One turn moves each row of this set onto another row. After a few examples, where does it send each row asked below?
niluf: [ -7   7  -4 -11  13  -1  -1 -29   6  -6  28   3 -31  -5  19  -9 -18  23
   5 -11  10  41  31  32  -1 -22   1 -34  13  -8   0  25   5 -17   3]
vigig: [ -6   1  -8  -6  11  11  -7 -14  22 -17  23  17 -28  26 -10 -10 -34  23
  -1   3  -2  35  -6  22 -19   6   4 -27  22 -17 -12  31   0  15   0]
sos: [-15   5 -12 -15   4  -6  22 -37  -7  15 -11  34 -27  11   3 -34  22  13
  -4 -17   3  22  -2  23  23 -30  20 -24  34   8   5  28  -2  12 -12]
rak: [-18  11 -18  -2  26  38   0 -13  14 -11  13  18 -20   6   5 -29 -32  -1
 -16  -6  -1  11 -28  15   9 -20   5  -6  29   1 -11  30  -4 -13  11]
tar: [  5  11  -4 -13  -1  40   7  -8  20  -1  -3  25 -28 -17   1 -21  12   2
  -8   7  -1 -11 -18  29  19  11  16 -31  24  14  -5  24  18   0  -7]
pem: [ 14  14  -4 -30   6  -1  20 -21  10 -10  22  18 -18  17   0 -37  24   5
  -4  -7   1  20  24  17  16   9  16 -42   9  -5   6  19   3 -15 -26]
Suv: [-11  35  -8 -11  12   8  16 -18   1 -13   7  12 -18   7  -9 -12 -17  11
   6  -9   2  27 -26  -1 -13  -2  16  -4   7 -11  -4  27 -14  -3   3]
Dugal: [  6  21   2  -2   6   8   8 -27  39  -4  20  17  -3  11  -7 -15   8  30
  13   0  -7 -14 -21  22  -2 -23  15   1  27  -2  -6  25   5   1  -6]
mis: [  0  19  -2 -20   6  31  -6   4  12 -12   3  32 -23  -9 -12 -21  17   2
 -28   3  -4  -5 -12  19  29  -1  20 -24  19   4   7  26  10  -5  14]
vuv: [  0  -1  10 -15  12  24   7 -15  19  -7  -2  21 -18   2   7 -29  16  13
 -21  10   9 -11 -25  40   8   9  18 -43  20  -2  -5  24  15   8   3]
pufa: [ 16   6  -9 -13  17  17   2 -23  12   0  22  25 -31   6  -2 -31  -7   2
  -7  12   2  19  40  23  40  13   5 -32  22  -6   6  26  -3   2 -27]
talo: [  1   9 -25 -24  26  13  -5 -22 -14 -13  13  23 -40 -13   4 -22 -12  13
 -17  15   6  24  27  36  29 -11  21 -32  31 -18  -4  29  -7   9  -4]
Zevo: [-13  12   1 -27  17   0  14 -23  -9  16  12   3 -21   8  25   1  -3  15
  17  -7   1  32  10   3  16 -26  12 -24   8   0 -16  33  -1   8  -7]
salik: [-13  18 -12  -7  10  28   6 -24  10  -7   9  15 -23   2  -7 -16 -44  14
  11  -1   6  36 -18  11 -16   6  12 -15  27   2 -20  33  -6   6  -5]
vosi: [  1  15  -1 -18  11 -10  20 -18  14  -4  38  16 -20  -4   3   0  -2   5
  10 -35  -7  33  21  10  15 -18  11 -27  15   2 -22   9   2   4 -11]
vid: [  0  27   8 -45   6   7  16 -38  -2  -4   3  15 -14  -4   1 -45  20  16
   7   0   2  21   9  12   8 -15  32 -32  21   3 -16  33   3  -9 -25]
rezin: [ -6  -8 -12   5  14  40  -6  -1  25 -15  24  23 -28  26  -7 -22 -20   8
  -6   9  -8  16 -12  20   2  -9  -6 -23  22  16 -15  26   6 -10   5]
Zap: [ -7  24  -5  -8   8  11  -2 -19  36 -15  15  12 -17  23 -24  -2 -22  34
   2   1 -12  24   6   8  -2 -10   5 -14  21 -23   6  32   2   9 -16]
mirat: [  6   9  13 -29  16  26 -21 -21  19  -6  15  27 -26 -12 -14 -30  11  14
 -26   2  -6  -2 -21  32  27  -1   0 -20  28   0   1  21  15  -6   9]
banud: [-16   2   0  -6   8  12  21 -22  24   1   9  48 -43  -1  -8 -44  13  13
  -1 -10  -9  32  32  32  25 -19   7 -21  35  11  12  24  -1   6 -10]
sipot: [ 10  30   6  -6   6  -3   3 -28  23  -6  21  12 -22   8 -22 -10 -11  17
  12  -9 -14  19 -18   0  -4  -1  -2   1   9 -15  -2  22  -6   0 -16]
kifo: [ -5   0   0 -14   4  -9  27 -23   9   9  11  45 -37  11  -2 -38  33   9
   0 -17 -11  25   9  28  19 -17   4 -22  29  10   1  17   1  18 -14]
kiv: [ -1   5  -5   5   4  23   4  -2  38 -16  21  21 -12  34 -16 -10   7  30
   5  13  -8   0  -2  22  -4 -18  11 -22  21   8  -5  27  10  -3   1]
vuz: [  3   3   4   3   7  -6   0 -31   0  13  18   4 -11  -2   7 -13 -31   8
   3 -20  17  32  13  15  14 -22  22 -41  17   6 -16  37 -10   1  -8]
nisor: [-13  17  27  -7  17   4   6 -25  23  -1  25  20 -18   2   5 -18 -15  11
   6  -5   2  36  48   7  18 -20   9 -18  11  -6 -12  29   0   4   1]
Bupi: [ 11  10   0 -31  15  -4  -5 -38 -17  -9  14  23 -30 -22  -3 -41  -3   9
  -7   1   6  23   0  30  11 -16  34 -34  31  -4 -33  28  -9   8  -7]
zizeg: [-18 -11  -7  -3  13   2   4 -29   7  -3   5  42 -50   2  -1 -45   6  12
 -12  -8   6  36  20  40  18 -20  14 -27  28   1  18  28  -8  -6   9]
Damak: [ -9 -10  -9  -4   6  -2   1 -50  -3  16  -4  33 -42  -3   1 -45   2   9
  -5 -15   9  28  -3  37  21 -24  15 -24  36  10   5  30  -5  -3  -6]
vadi: [ -5  21  -5  -7  23   7   5 -26  17  -6  18  16 -10   2   9 -27  -7   8
  -6 -10  -1  -6 -41  20   0 -23  13   8  24 -15  -8  25  -7  -4  12]
gidol: [ -7  12   5 -25  18  32  -2 -28  27 -11   0  19  -8  -7 -11 -29   5  26
 -30   0   6  -6 -18  40  22  -8  16 -38  38  -3   3  25  18  -2  -2]

kifo moves to Damak
nisor moves to Zevo
talo moves to pem
Where do these go?
Dugal moves to rak
sipot moves to salik
gidol moves to mis

